One turn sends every row of this set to another row. A few are shown first. Where does it send the rows asked after them?
Tir: [ -1   8 -15   4   1  16 -15   3   1   2   8  -6  -3  -8   0   6   7   2
 -10  26   2]
tik: [-20   5   2  -5   4  -1  -5  -9  11   7  10  -2   2   1  10  -2  -4  12
  -4 -13  -3]
sus: [-10 -14  -2   4   2 -16 -12  -4  15   0   2 -10   2   3   1  -7  -1 -14
 -13  20  -5]
duru: [  8  -4   0   0   7 -12   4  -9  -5  23  -6  -5   3   1   6   2   1 -11
   0  20 -13]
Levu: [ 11 -28 -15  -4   6  -1  -1  -6   5  -5   5   6   3   7   1   4 -18   1
   0   7 -11]
lam: [  2 -12   5   2   7 -23 -17  -6  12   1   2 -22   0   1   0   7  -3  -5
  -5   9  -6]
Fasa: [-12   3   3  -8  12 -11   2  -2  13  11   5  -7  13   1   8  -6   8   9
   1 -10  -3]
dasu: [ -6  -6 -17  -5  10   1  -9 -10  -8  19   4  -1   4  13  12  12 -11   8
  -2 -10   0]
rir: [  3   5 -21  -8   1  13 -16   4   5   3  21 -13  -6  -4   2   6  -6   5
 -12   5   7]
Niper: [ 16   2   0  -9   4  -7  -7  -2  15   9  14 -18  -5  -9  -1   8   7  10
 -14   1   0]
rales: [ 18 -25  -6  -8  13   2  -1   6   4  -9   8  -4   4   6   0   9 -12   9
  -7   9   2]
kene: [ 13   3  -2 -14  10 -12  -4   3  10  12  -6   1  -2 -10   7   0 -12  17
  -7  -6  -4]
Desob: [ -4  -5   2   3  15 -13   5   2   6   6   1 -12  18  -2   5  -8  15   2
   8   1   2]
gefet: [  8  -4 -17 -16   4  -2  -6  -1   4  16  21 -15  -3   2   6   3 -15   0
  -9  -8   2]
padas: [ -1  -6 -14   9  -2  14  -9 -11   2   5   6   3   8 -11  11  -1 -22   9
 -13  12   7]
Femuk: [ -2  11  -2 -13   6   0 -19  -5   2   9   1 -18   7  -5   2  -1 -14   9
  14   5  11]
vas: [-13   9 -11 -12  -1   7 -14  -3   5   9   1  -6   9  -4   3 -15 -14   0
   7  16  12]
dugez: [  4 -16  -3   9  -4  -9  -4  -2   5  10  13 -14   3  10  -1   3  -5  18
  22  17   4]
Gub: [ -6 -23   5  10  -4  -7  -3  -3   3   7  13 -13  -3   8   1   6 -10  17
   7  21   2]
biru: [  4 -15 -21   1   1  -1  -1 -14   7   6  -3  12   1   9   7  -4 -15   9
   4  13 -15]
furi: [  6  -7  -9   1   7  -6  -6   3 -11  -3   2   6   2   4  -2  -1  20   2
 -11  17   4]
pil: [10  1 -8 -2  7  1 -3  3  5 10 -4 -2  1  9 11 -1 -3 32 -4 22  8]
bal: [-17 -13  -3 -13  -4   0   3   9  11   3   7   1   1   5  -9   0 -10  16
   1  17  -9]
nog: [ 2  4 -4  9  4  3 -4 -3 -4 11 -6 -1  0 -5  1  4  9 -5 -4 33 -7]
bonuf: [  4  -2  -6  -1   8 -18   0  -2 -12   8  -6  -1   8   7   1   6  14  11
 -14  11  -4]
Zetov: [ 13 -17  -3  -6   9 -10   1   2  18  11  13 -14  -4  -5   1  -1   6 -10
 -13   4  -1]
vilip: [  3 -19 -11   1   8   1   8  -3  10  15   3  -7   0  -1   2  -7  -3 -23
  -5  13  -1]
Bedup: [-18  -4 -10  -4  -3  -2 -10  -3  11   3   1  -2   7  -1   2 -17  -7 -12
  -6  23   4]
pive: [  1 -11 -17  -1   9   9 -13   3  -8  -4  12   9  -4   6   1   0  10  -3
  -5   9  13]
Vike: [  8  20  -3  -4  -2   7  -7 -10   7  10   6 -14  -2  -9  -1  10  -2  19
  -7   6   0]
kiku: [  4  -7 -11  -4  -3  -7  -2   4  10   8  11  -7   8  10  -6  -4  -4  16
  26  12   0]
vima: [ -4 -10 -21  -4   9  13 -15  -4  -7   8  12   7  -3  10   8   6  -6   0
  -1  -3  11]
Tafe: [  3  -1 -17   2   2   0  -2  -9   7  15  -8   8   0  10  12  -7  -7  25
   3  20  -4]
Lerov: [  2   3  -9  -9   2   4  -7  -6   3  10   2   2   1 -15   9   0 -23  20
 -13  -2   2]
voz: [  5   1   6  -4   8 -15 -20  -6   7   5   3 -25   2  -3   2  10  -8   6
   8   2   2]
Vedan: [ -6 -10  -1  16  12  -4   2  -2  -3  -6   4 -11  11  -5   3  -6  10  -4
  10   7   7]
lakar: [ -7  -6 -11 -15  -4  -3   2  10  13   4   8   0   7   9 -11  -4  -6  15
  16  12  -7]
domem: [ 11  -8  -7 -12   7 -16   3  -8  -1  26   8 -11   2   4   8   1 -11  -9
  -3  -2  -8]
dasig: [ 17 -11  -2  -6  13   1  -3  11   4  -1   4  -9   3   7   4   7  -4  25
  -8  16  12]
doba: [-15  -6  -2  18   5   6  -3  -9  -4 -11   9  -6   0  -5   4  -3  -1  -4
   4   5   7]
rige: [-21   1   0   8   1   7  -8 -12   2  -5  12   0  -5  -2   7   0  -8   5
  -3  -5   2]
gasa: [  8 -12 -14  22   3  10  -8  -3   7   2   2   3  12  -2   9  -1 -10  -6
  -7  20   8]
Mego: [ -5  -2 -14   6   1  14   7 -11   1  16  -4  -3   4  -3   2  -4 -12 -16
   2  18   0]
mesel: [ -2  16 -10   4  -4  16  -1 -14   0  14  -3  -7   4  -7   0   4 -11   5
   0  14  -1]
gatik: [ -1  -2 -10  -4   9 -14  -2  -9 -11  20  -7  -3   9  11   9  12  -1  14
  -9  -3  -6]
tabom: [ 19 -12  -7  17  11  -6  -4   6  14   4  -4   1  10   3   5   0   1 -10
  -3  15   2]
Tefar: [-16 -22   5  -1  -5  -2   0   3   6   4   9  -6  -5   6  -3   6 -12  17
  -3  22  -5]
sos: [ 22  -3  -1   0  15 -16  -2   9  16   9  -9   1   4  -1   4   0   1   2
  -3   3  -4]

mesel goes to Mego
sus goes to lam
Where do these go?
kiku goes to lakar
bonuf goes to gatik
Vedan goes to Desob
Tafe goes to biru
domem goes to gefet
Lerov goes to padas

